Each named move below is a turn or a mirror, shown by a few rows before and after it. Which moves, in which order, take the first row of each later pair to the second? The first pair is answered.
k871:
[ -8  -4  45 -30 -21   9  20  -8   0   7   0 -22  18 -16] -> [-11  -8  45 -28  -7  10  22   2   5   1  -2 -28  23 -20]
[-33  15 -18   0  -2  40  -6   0 -10 -25 -57 -16  -2  10] -> [-33  14 -21  -2   4  41  -9   1 -14 -30 -50 -16  -1  10]
[ 10 -10 -28   0  26  13   4  39  23  -6  25   5  -4 -20] -> [ 23  -9 -30 -19 -27  -9  -7 -11 -11  26  -8  -5 -27   3]
k645:
[-48  17  13  12  30  19  11  32   8 -24  -9   6  25  -6] -> [-19  21  21 -32 -33 -18  34 -15  -7  23 -23  -5  -2   5]
[-36  28  77 -13 -19  29 -13  10  -7 -16   3 -41  39 -31] -> [ 39  11  -1 -30 -50 -45 -15 -36 -33  48  11  -5 -52  21]
[ -8   8  13   4   0  33 -10  17  10  -3   6  -8  14 -25] -> [ 16  12   0 -13 -24   6   4 -11  -5  31   1 -13 -13 -14]
k296:
[-16   1  14 -14 -12  38   2   0 -12  -8 -29   0  -1  -7] -> [-14  -1  21 -25  -6  31  17   0  -9  -6 -23  -6   5  -8]
[ 12  14 -22  10  13   5 -11  13  -6   3  20  12  -9   8] -> [ 14  11 -11  -5  15   3   7  11  11  15  34   2  -4   8]
[-34   2  31   1 -14  34 -31  -5 -19 -38 -21 -10  19 -18] -> [-32   6  48 -21  -9  23   9  -5   2 -21  -3 -27  34 -24]
[ 12 -16  15  12  -7  32 -15  20 -16 -22  27 -12  50 -20] -> [  9 -16  18  11  -5  29 -15  19 -19 -15  27 -13  51 -18]
k384:
[-25  21  47 -29 -64   5  -3 -53 -45  15 -51 -21  -5  -6] -> [ 15  17  12 -49 -48 -38  29 -49 -29  50 -19 -15 -30  10]
[  4   5   0 -38 -19  -3  33 -28  -8   6  -5   0 -26   8] -> [ 20   4 -21 -22  -3  -8  23 -22 -15   6   0  18 -41  16]
[  4  -1 -15   4  28 -10  -4  15  11   0   6   3 -10   6] -> [-10   4  -2  14  29   7 -16  18   1 -15  -6   3   0  -1]
Then:
(two moves a pair)
[  9  13 -36 -30 -40 -46  24 -22 -25  56  33  -6  -6  11] -> [-21  13  -8 -29   5 -22  48  22  17  27  63 -20  37 -25]	k871, k645
[ 31  10 -20   4  -3 -15  -4  -7  -5   6   8  13 -15  15] -> [ 17  13   3 -10  -8  -9  32   2  13  13  19  -1  10   3]	k384, k296
[-15 -15 -48  41  38  19 -59  25 -19 -53  -9  48 -17  18] -> [-59  -4  64 -31  -9  29  44  10  10 -15   3 -26  55 -26]	k384, k296
[ -6  -7  18 -13 -30   9  27 -23   7   8  -1 -33  11 -18] -> [ 16 -17 -41  29  -5   8 -26 -13  -9 -12  -4  17 -24   3]	k645, k384
[-22  12  37 -15 -58  12   0 -44 -29  12 -44 -32   8 -10] -> [-12   7   9  -6  45  12  47  38  45  -4  33 -24  42 -27]	k384, k871
[ 26  -2 -38  -7   0 -32  30  -8   8  16  27 -20 -10 -10] -> [ -2   4  -1 -19  -8 -12  38  -5  14  14  27 -38  23 -29]	k645, k645
[ 18  -4 -21 -19  15 -32  16   9  20  14  31   0 -15   0] -> [-28   2  34 -11   1  18   8   8  11 -20  13 -23  33 -23]	k384, k645
[-42   8  46  13  13  48  -7  19  10 -14  -9 -18  44  -6] -> [ 30  -4 -21 -13 -17 -26   3 -29 -12  48   0  13 -39  39]	k645, k384
[  5  18   6 -12 -10 -20  45   5   9   7   9 -11   5  -2] -> [-15  18   5  23 -16  10 -11   6 -20 -30 -22   4   6  -1]	k296, k645
[  5  14  12  -6  51  27   4  32  34 -31  31   8  15  11] -> [ 18  12 -25  16  33  23 -43  10   1 -38   0  31 -21  28]	k871, k645
[-37   7  39 -19 -30  14 -21  -7   2  -2 -53 -13  25 -12] -> [-21  -4 -15  27  23  13 -52  26   8 -27 -32  19   5   0]	k645, k645
[-22   2  31 -18 -52  -4  10 -42  -5   8 -20 -11  22  -2] -> [  9  -7 -17   5 -42 -11 -23 -44 -23   9 -22  19 -22  22]	k384, k296
[ 39  -2 -58 -16  -9 -54  42 -39  28  52 -14  26  -6  25] -> [-34   2  -8  37  39  32   0  28  46 -41 -26  14  74 -15]	k645, k384
[ 34  -3 -18 -13 -29 -33  -6 -24 -23  20  -3  12 -40  17] -> [ -1  -3  15  -9  39   0  32  32  32 -13  43  -5  20 -20]	k645, k296
[ 14 -11 -15 -24 -27 -22  -7 -28 -12  35  -8   1 -39  16] -> [-25 -10   2   7  44  22 -11  41  30 -18  19  -3  14 -13]	k871, k384
[-34  13  30  -9   5  28   7   1  15  -5  -2 -17  38 -30] -> [ 21   3 -26 -28   6 -26  20  -7  21  34  18   3 -16   3]	k384, k645
[  8  -1 -12  12  -6 -15 -15 -22  -8  12 -35   7  -9   0] -> [-10   5  25  -7  -5  -2  11 -14   6   8 -25 -13  13 -17]	k871, k645
[ 44 -12 -73  20  15 -26  -4 -11   5  22  12  24 -35  20] -> [ -2  -2   5   1 -66   4 -13 -60 -34  13 -49 -13 -11   6]	k645, k871
[ 40  -7 -51  10  20  -8 -31 -16 -10  13 -25  -2 -54  37] -> [ 11  -6 -25   9  80  14   8  39  43   4  22 -10  -5   5]	k296, k645
[ 13   8 -37  -7 -16 -26  14 -13 -28  11 -23 -16 -25  21] -> [-18  12 -18  20  36  12   5  38   5 -32 -11 -22  18   0]	k871, k384
[-14   5 -18 -22  -5 -22 -22 -25 -22  12  10  -1  -3  33] -> [-34   9  16 -30   4  -8  -2  -9  -2   8  19 -22  26  15]	k871, k645
[  6  33 -21  10  27  -1  24  32  37   9  17  19  24  -5] -> [  3  35  11 -20 -31 -11  38 -12   9  36  -4  -1  19  -2]	k645, k871
[ 38  -7 -34  -8  17   0   6  -2  -9  14  -2  -3 -30  35] -> [ 20  -6  -5 -29  24   4  42  11  16  18  14 -27  -2  14]	k384, k296
